One vector is turned by the same rotation once a step. Each row is the vector after some number of steps, and that number follows the row.
The counts run from 0 to 490.
[120 168 149 154 129 115 166 129 136 158 125 132  81  92 145 132 126 104
 120 118 117  93 219 127 148 177 150 128 127 146 113 154  87 110 154 128
 124] : 200
[ 98 136 117  94 117 117 146 123 106 130 102 154 127 140 145 112 140 104
 141 171 171 152  54 163 103 116 153 122 113 103 144 131 129 176 102 150
 178] : 138
[155  72 112  73 150 111 176 134 108 124 126  73 133 154  98 149 114 116
  89 149 139  98  90 141  81 110 150 117 171 147 137 127 131 136 130 144
 113] : 333
[ 99 165 106 143 148 133 185 128 180 111 110 121  98 120  95 166 102  95
 121 105 122 114 161 137 120 181 133 148 132 160  79 118 108 108 128 101
 106] : 223
[151  83 104  71 155 112 185 125 112 121 131  73 139 162  91 142 101 127
  93 144 139 100  99 130  95 113 144 127 171 149 127 131 139 129 135 120
 106] : 326
[130 137 103 167 125 162  81 107 108 108 121 180 153 149 111 125 128 159
 167  91 116 124 162 123 200 127 103 138 103  98 139 118 126 105 127  95
 145] : 484
[119 196 128 152 119 139 127 128 160 100  99 156 110 115 115 107 132 102
 135 152 134 129  77 168 161 176 143 132  79 135  90 124 106 166 122 136
 144] : 432
[116 137 117 119  82 130  82 140 127 152 121 164 133  90 162 127 125  97
 136 120 133 122  96 148 167 135 155 125  89  74 156 139 146 159 116 138
 181] : 167
[126 121 107 127 107 148  77 119 115 117 139 116 181 163 123 123 115 183
 140 137 113 153  95  85 150  87 112 114 129 100 173 111 182 121 114  97
 143] : 71
[144  71 122 118 128 148 116 130 116 138 113 106 161 160 128 170 140 170
 127 116 107 119 163  80  97  99 118  86 158 138 177  89 131  92  90 119
 131] : 67
[ 96 151 102 175 123 170  65 124 141 117  99 186 136 128 124 134 135 138
 166  84 116 142 132 123 163 141 105 133 108  94 137  97 125 124 107 107
 149] : 469
[ 90 146 124 111  70 105 117 144 136 180 143 105 136  95 166 125  92 108
 123 138 134 146 116  94 131 129 161 127 135  82 173 155 174 148 134 114
 155] : 379
[158  77 119  78 162 110 195 119  91 122 121  88 137 172 103 147 120 141
 107 153 150  97 120 140  91 106 139 117 163 156 132 133 118 117 126 133
 124] : 325
[128 132 158 111  81 102 156 122 105 163 126 140 118 108 191 146 149 124
 134 145 140 117 186 112 146 123 167  94  99 122 159 168 118 122 112 136
 177] : 390
[117 189 122 161 135 149 113 130 156 105  84 170 111 115 123 111 148 109
 144 142 131 132  92 168 144 168 134 118  90 133  95 105  91 160 106 154
 152] : 440
[124 144 135 109 137 104 169 111  78 132 100 137 127 158 137  89 146 135
 135 200 169 140  83 154 106 114 149 114 125 131 138 149 104 164 121 154
 163] : 124
[ 98 137 106  99 124 103 165 137 126 143 106 108 132 135 121  98 100 107
 114 172 161 151  51 139  94 138 163 148 148 114 132 147 142 178 137 127
 142] : 129
[106 167 129 167 140 161 101 129 149 115  69 183 103 115 130 125 166 115
 149 127 119 126 120 154 118 166 126 112 101 140 112  88  79 138  97 152
 154] : 448
[ 79 163 102 166 122 166  71 143 166 116  89 175 129 122 115 124 126 123
 157  92 117 152 105 126 141 159 113 143 115  98 126  86 128 137 113 106
 146] : 461
[113 168  86 145 147 167 103 126 175  75 114 148 129 148  84 151 110 110
 138 107 125 129  81 155 153 149 104 142 106 128  93  88 143 130 105 109
 127] : 240
[107 146  94 164 115 160  76 116 132 118 126 164 148 135 102 119 107 159
 160  78 115 137 147 110 201 139 104 152 119  88 133 120 145 110 144  80
 131] : 483
[101 112 100  95  78 124 111 159 154 165 118 132 133  94 137 141 104  76
 113 104 137 118  83 135 123 150 168 141 122  81 147 132 159 165 124 128
 157] : 158
[135 187 134 117  78 114 159 111 132 124 128 148 120 124 149 109 118 115
 135 161 144 119 114 143 190 150 157 132  60 121  98 170 133 152 139 121
 155] : 410
[139 114 131 104 128 124  99 129  93 132 121 128 143 125 145 126 152 125
 119 181 142 134  63 155 111  92 137  91 128 104 174 112 128 159  98 182
 166] : 352
[152 114 115 148 162 170  93 128 144  92  98 160 126 143 105 165 154 129
 134 100 103  97 135 152 135 130 101  98 112 149 122  70  92 103  83 151
 135] : 250
[127  82 127  91 101 120 136 147 117 165  94 148 116 112 165 165 153  94
 120 119 142  97 133 148  93 137 172 100 120 107 156 121 105 148  91 162
 173] : 155
[116 189 105 154 178 152 105 123 156  79 128 115 136 145  78 131 103 140
 125 151 121 147  72 143 130 126  91 125 143 146 116  86 147 129 108 128
 111] : 34
[ 94 147 116 149 131 147 130 160 192 133  84 126  99  99  95 137 116  83
 109 102 108 111 124 133  97 196 150 135 137 141 100 100 102 145 133 127
 109] : 444
[120 123 135  92 139 111 178 117  90 135  86 141 119 150 153 119 158 114
 134 181 170 136  94 159  83 119 156 108 128 132 137 137  95 158 100 162
 166] : 132
[130 127 119 151 161 159  97 119 118  95 105 131 149 162 118 161 156 164
 145 143 118 142 126 117  93  97  94  80 145 142 154  69 110 101  68 143
 138] : 51
[128 123 119 138 144 160  88 112 112 110 110 135 164 164 127 153 155 175
 151 143 121 146 119 107 106  91  96  83 134 127 164  79 128 109  74 134
 150] : 58
[146 177 146 136 122 131 157 123 139 110  97 164 101 126 131 117 159 109
 132 160 134 111 118 172 157 168 150 113  68 158  89 136  85 150 119 155
 151] : 426
